Rotation paths and how fast each direction turns (degrees each step)
Each turn is a multiple of 5 degrees from 10 to 175, or 0.
Each row of a path follows its step; steps can be skipped.

step 0: [ -3 -12 -16  -3  -8   0   5  10  -1   5   7   1   2   8 -14  -2   1   6
  -3   6  -5  -7   9  12   1   1  -2   1  17   4   9  -2 -15  -8  -9  -3
  -2 -10 -12   9   1 -11   2   6   1  10   3   0  -2]
step 1: [ -6  -4  13   2   0  -2   4  -8   8  -9  -2  -7   8  -2 -11  -6   1  -8
  21  -2  -2   2  -6   9   1   1  11   5  -1   5   6   6  -3  -4   1   9
  -6   5 -21  12   7   7   8   2   0  12  -7  -6   3]
step 2: [ -9  -6  -2   3  -3 -15 -11   4  -4   2 -10   0 -12   2  12  -3   1 -10
  -5  -4   0  -7  -8  -1   2   2   7   7   5 -10 -15  10  10 -17   5  -5
  -5   0  -9   1   4  14 -10  -2   2  10  -3  -4   1]
step 3: [  3   6 -11  -8  -4  12   7  -3  -2  -6   1  10   0  12   3  -3   0 -15
  -7  -4   4  -6   5  -8  11  -9   3  -9   7   9 -17  -8   3 -11   0  -8
  13   0 -13   4  -3  -8   2   4   8   3  -4   6   1]
step 4: [  6   1  -4   2  -5   3  -5   5   3   8  12   2  20 -10  -6   9   2 -11
   8 -14   3   5   0  -4  -2  -8   1  -9   9  -1   3  -5  -4  -5  -2  -3
 -12   6  -7   8   3  -8  -3  -7   5  -3  -2 -13 -18]
step 5: [-12  -1   8  -4   0  -9  -6  -2  -7  10  12  -9  -1   2  -9  -7  -5  -1
  -4   8  10  -5  -9   8   2 -12   7   0   3  -7   3  20  -5  -3  10   2
   1 -12  -7   2   6 -15  -1 -13  -1   2   5  -2  -7]
step 6: [ -3  14  -6   5  -7  -2  -4  -8  -4  -1  -9  -7  -7   4   3  -2   6  -5
   2  -6   1  -9   6   6   0  -4  -8  -3 -18  -3  -6  11   4   2   3   4
  -4   4 -25   2 -13  -7   5   6  -4   4   8  -9  12]
step 7: [ -4  13   3  -2  -2  -7 -12   8  -6 -19   7   8   3  -4   6  13  -4 -13
   1   1  15   6  -5  -3  -5  -8  -7  -4  -5 -12 -13  -8  11  -5  -8   0
   2  10   2  -4   3   5   5   0  -4   1  -4  -5   1]
step 8: [ -5   0  -2   1   1  12   6  18   2  -2  14  -2  -8   0  -7  13  -1  -4
 -11  -3   1 -10  12   2  11 -10 -11   0   8  -7   2   2   8  -9  -3  -2
   9   3   6  -2   1 -10  -5  -5   6  -2  17   4 -13]
step 9: [ -3  15   5   9   5  11   2  -3  10  13   9 -11  -1   5 -11   5   5  -5
   8   2  11   3   8   4  -3 -11  -5   5   3  12   9   6  -5  11   0  10
   6  11  -3   7  -2  -1   4  -9   6  -1  -8  -9   3]
Directions:
[ 2  3  1 -2  1  0 -1  0 -2 -4 -3  4 -2  2  0  2 -1  2 -1  3  0 -4  0 -4
  0 -2  2 -1 -1 -1  1  2 -2 -5  1  2 -3  5 -1  0 -1  3 -1  1  2 -2  1  0
 -1] : 80
[-2  0 -5 -2  2  0  1 -2  1 -1  0  0  1  1  0  0 -1  0 -2  0  0  4  0  3
  2  1 -1  1  3  0  2 -2  0 -1 -2 -3  0  7  1  0 -2 -3 -3 -5  1 -3 -1  2
 -2] : 80
[-2 -3 -1 -3  2 -4  1  1  0  3  1  4  0  3  2  0 -2  0 -2  0  1  1 -2  0
 -5 -1  0 -2  2 -2  1  3  0 -3 -1  0  3  0  4 -2  3  0 -2  0 -1  2  4 -3
  2] : 135

step 0: [-11   2 -10  -2  10  -2   0   1  -4 -17   5   9   1   3  11  -1  -4  -1
   1   7 -20  -5  -6   4   3   9  -3 -10  13   1  12  -7   8  -5   5   0
   0  -2   7  17   2  -1  -2  -3  -3  -1   3   4  10]
step 1: [ -1  -6  10 -12  -1  -7  -7   8  -7   3  -5   1  -7   1   0   5   3  -6
   0   1   0   7 -13   7   0   0  12  -6   0   8  -1  -3  -3  -9   9  12
  10   4  12  -4  -1  -3   2  22  -5  -4   9  13  -5]
step 2: [ -3  -6   4   2   4   1  -7  -3   1  12  -1  -9  -3  -2  19   5  -8   9
   8  10  -5   5   1   6   7   3   1   5   9  10  21   3   6   8   4  -8
  -2  -8   1   2   6 -12  -4  -2  -9  -5  -3  -2  -9]
step 3: [ -9  -3  -7  -1   0  -3   5  -2 -14  -5   6  14   0  -7  11  -5  -2   9
  -8 -11 -13  -5  12   2  13  -2   5  -7   2  11   3 -12  -9  -2  -2   3
   1  -1  16   0  -4  -1   7  13   4  -4  -4   2  -3]
step 4: [ -7  -6  -7  -5  12   3  -1   7   7  -8   7  -6  -8   3  10   5   8  -2
  14  -5   6   9   3  -4  -1  -5   5   4  16   5   1  -6  10  -2  13  17
   2   0  -7  -4  -3   1  -8  11  -4  -3   6   3 -14]
step 5: [  0  -1   2   2   0  -2  -6  -6   6   2   4   4 -12 -10   5  16  -8   4
   1   9  -8   2   8   8  10   0  -3  -4   2  10  -9  -4   9   1  -4 -16
  11   8   4  -4   7 -16  -6  13   9  -4  -4  -6  -3]
step 6: [-18  -4 -10  -2  -3   0 -13  -6  -1 -11  -4  -7   5  -4  -3   1  -5  -2
  -3 -12 -15  -7   9  12   9  -2   1 -14  -2   0   6  -8   0   9   8  13
   6  -7  -4   3   5   4  -5   3  -6   3   0  -4  -9]
step 7: [ -1  18  -5  -1   9  -8   2   4  -5 -13  -6   0  -3   4   1  13   0   3
  11  11   2   0  -2   6   3   4   4   6   7  -1   0 -16  -4 -15   8   1
  -1   0  -2  -8  -5  -8   0  18  -9   3  -6  -1  -2]
step 8: [ -8  -7  -2   4 -10   8   7   1  11   4   2 -11   6  -8   4   3   1   4
   3  13  -9  -2 -12  14   5  -2  -4  -2  -3  12  -5  -4  11  -4   5  -2
   4  -3   3  10  12   4   4  13   0 -14   1   1 -12]
step 9: [ -5   7   7  -1  -7 -10  -5   3 -10 -10  -3  -8   2  -5  -3   0  -3   7
  -9  -4 -13  10  14   3   6  -6  14   7   6  -6   9  -5   1   7   8  -4
  -3   3   8 -11  10   6  -7   7  -8 -11  -9   1  -5]
Directions:
[-3  0  3  1  1  0  0 -3  0 -1 -2 -3  2  0 -2  2 -4  1 -3 -1  0 -2  1  3
  1  0 -1  3 -1  1  3  3  0  4 -2 -1  1  2  5 -2 -3  1 -1 -4  2 -2  0 -3
 -2] : 110
[ 1  2  0 -2  2 -1  0  3  1  1 -1 -1 -1  1  0  2 -1 -2  0  1  5  3  2  3
  0 -3  4  2  4 -3  1  0 -2  1 -1  3 -3  0 -3 -1 -1 -3 -1 -2 -3 -3 -2 -3
  2] : 140
[-3  1  2 -3 -1  0  1  1  1  1 -3  1  5  3  0  0 -2  1  2  1 -2 -1 -4  4
 -1  2  3  1 -2 -1  3  4 -2 -4  1  0 -2 -2  1  0  4 -1  1  2  0  2 -2  0
  1] : 55

step 0: [ 13  -3  -1   1   2  -7  -4   0  -7  -9   6  -4   2   8 -11   1   4   6
   6   0  -2  -2   3   0   5  -3  10   1  12  -4  -2  -8  -1   9   2   5
  -3  -1 -17   9   4  -3 -18  -8  13 -18  -1   2  -5]
step 1: [ -2   6  -7   5  -2  -9  -6   9   4   5  -5  -5  -5  -3  -5   2   8  11
 -10  -9  -3  -1  -6 -16   4  -5  -8  -5 -16  15  -8  -1  13   6   2  -6
 -12   5  -5   4   1  -9  -2  -5   2   0   7   7   5]
step 2: [ -1 -10   4   4   3   2   3  -1   0  10   7   0  12   4  -9 -10   6   3
  -2  -9   8   9  -9  -7 -13   4 -15  -6  -3 -10   3   4  -1  -7   8  10
   5  11   5  11  10   4  -4  -3  -1  -2   8 -13  -5]
step 3: [  4 -11  -6   2  -8  13 -13 -10  -6  -9   2  -6  -5   2 -10   1 -12   0
 -10  10   7 -11 -14  -4  -6  -3  12  11  -3   0  -2   3   4  -7  -3  -7
  -3   0  -5   1   0  -5  -8   4   6  -8   7  -8  -5]
step 4: [ -7   9  -2   2   8  -7   9 -13  -4   7   1  -1  -4   4   0   3  -5 -10
   2   0   9  -3  -7   1   2  -2  -2  -8  -6   1   6   1  24  12   9  -4
  -8  -1  -8   9   3  -5 -12  -1  -3  -9 -10   9   5]
step 5: [  1  -9   5  -9   8  -2   1  10   2   0   1 -15  -7  -3   6  11   4   1
   7  -2   7  13   0 -14  -7   3   1  -9  -2 -10   1   4   6  -9  -2  -8
   7  10 -13   6  -9   4  -2 -13  -5   1  15   2   4]
step 6: [  7   3   3   5   4  -2  -5   0  -4  -2   3 -10  10  10 -11  -1  10  -4
   4   6   0  -1   8  -6  -4 -11  12   6  -4   2   7   7  -8   3   4   3
 -17  11  -1  13  -7   7  -3   3  13  -7   4  -9  -9]
step 7: [ -8   9 -13   6   2   8 -15   5  -5   2  -6  -8   5  -3   0  19   4   1
  -9  -4  -3  -1  -7   1   3   5  -1  -4  -3   5 -11  -7  16   3  12   7
  -2   5  -5   3  11  -9  -6   1   5  -3   1  -4  -8]
step 8: [  6 -11  -5   5   9   0   3  -1   2   6   3  -7   0   6   2 -10   5   4
   9  -2  -8   2  -8   1  -3  13 -15  -7  -4   1   2   1   6   0 -17  -8
   0   6   0  12  11   1 -19  -4  -5  -8   5  -6   5]
step 9: [ 12  -2  -1  13  -6  -5  10   8   3 -12   9  -2  -7  -6 -20   2 -10  -1
  -5  12  10   4  -5 -19  -9   5   1   6  -4   0   0  -3   4  -1   4  -4
  -2  -1  -4   9  -2  -1   1   6   5  -4   4  -5  -2]
Directions:
[ 2  6  2 -2  4 -1 -2  0 -2 -1  3  4 -1 -2  3  0  0  1 -1  1 -1 -1 -3  1
 -1 -2  0  2  0 -2 -3  2  2  3  0 -1 -1  3  1  0  2 -4 -1  2  4  2  2  3
 -1] : 115
[-2  2 -1 -1 -2  3 -3 -2 -4  0  0 -3  0  1 -2  0  1  2 -1  2  1 -1 -1  0
 -1  2  0  3  3 -1  5  3 -4 -1  3  2 -1  0  0 -1  0  0 -1  3 -1  1 -1  1
 -6] : 100
[ 0  5 -4  2  1  0 -1  4  3  0  2 -1 -1  0 -1 -1  1 -2  2 -1 -5  4  1 -1
  2  4  0  2  1  1 -3 -1 -2  1 -2  1  1  1 -1  0  1  3 -2  1  2 -2 -1  0
 -2] : 45

step 0: [ -2  -4  -8   6   0  -3   3   3 -13   7  -7  -4 -10   0   4   0   6  -5
  -3   2  -6   1   3   6  -4 -24   4  -1  12   4 -15   3  -4   7  -2   1
   5  -7   5   8  -6  -3  -7   0  -1   7  12 -12   8]
step 1: [  2   1   2  14   2  -2   2   9   2  11 -13   4  -4   3  -2  -2  -1   9
   3  -2   1   0   1  -8 -18  -8  10   1   4   6   2  -8  -6  10  -2  18
  -6  -3   6  -6   9  -3  -6  -7  -1   9  10  -4  11]
step 2: [ -6 -12   2   6   1   4   5   4   2   2 -17  -6 -10  11  -4   0   0   3
  -4  -2   5   6  -7   6  -9  -3   5   1   6   5 -13   9   6  -1 -10   7
 -10   0  -6  -6 -15   1 -12  -4  -6  15   6  -1  -3]
step 3: [  4   1  -1  -6  -2  -6  10  -2   4  -5  -3  -5   1   4  -5  -5  -4   1
  -2   2   1   3   1  -1   1 -12  23   1  12  -3 -12   6   4   9  -9   8
  -3  -7   1  -4   1  -4   6  -4   7  11  18  -5  15]
step 4: [ -1  -8   2  10  -3  -7   6   5   1   8  -8  -6 -13  11  -9  10  -9   2
   3   7  11   1  -6   3   2  -4   5   6   9  -2  -6  -6   4  17   8  13
   6  -8   1   4   8  -4  -3  -1  -3   8  11   0  -7]
step 5: [  4 -17  -9   1  -3  -6  11   8  -7   1 -18 -11  -5  -5   1   0  -4 -14
  -5 -10  -3   4   5  -2 -10 -11   1   2  12  -2  -6  -6   4   1   1   7
  -3   2  -8  -6   1   4  -4  -3   5   8  12  -3   1]
step 6: [  0  -7  -6  -9   1   0  -8   0 -10   3 -11  10  -7   7   2  -4  -7   5
  -6 -10   3  -3  -3  -7  -2 -10  18  -1  16  -2  -6  -3  -1  13  -3  19
  -4  -2   7   2  -6   4   0  -7  -6   3   8   2   0]
step 7: [  4  -3   8   8   4  -3   0  12   4   3 -13  -8 -11  12   5  -5  -8  -1
  -5  -7   1  -5   3  15  -6  -9   5  -1   5   5   0   8   3  13   5   4
 -13  -5   0  -7  -5  -3   6   1  -6   0  19  -4  -3]
step 8: [  0  -1   0   2   5   1  10   0  -5 -12  -4  -3 -10   8   1   4   4 -11
  -9   1   6   8  -8   3  -5 -13  16   0   4   3  -2 -14  -1  13  -1   6
   2  -6 -11 -15  -8   6  -1  -6   0   6  11  -3   7]
step 9: [ -5   0  -1   2   7  -3   4   5  -5   4 -12   0  -7   3  -1  -1   5   3
   7 -10  11   5   4   3   7  -5   7  -4  16  -9  -2  -5   4  17   2   9
  -6   0  -5   7  -4  -5 -13  14   1   9  16   3  10]
Directions:
[ 0  0  0 -1 -2  0 -2  0  1 -3  3 -3 -1  3  1  3 -1  4  1  3 -3  4  2  4
  3 -2  1  2 -4  0 -1 -1  3  2  0 -2  2 -3  0 -2 -1  0  3  0  1 -2  3 -1
  0] : 85
[-2  0  2  1  2  2  3 -4  2  0  1  1  1  1  1 -1  3  2  4 -1  2  1  3  1
 -2  2 -2  0 -4 -2 -3  2 -2  2 -1  1  2  1 -1  0  0  2 -3 -2 -1  3  3 -4
  3] : 45
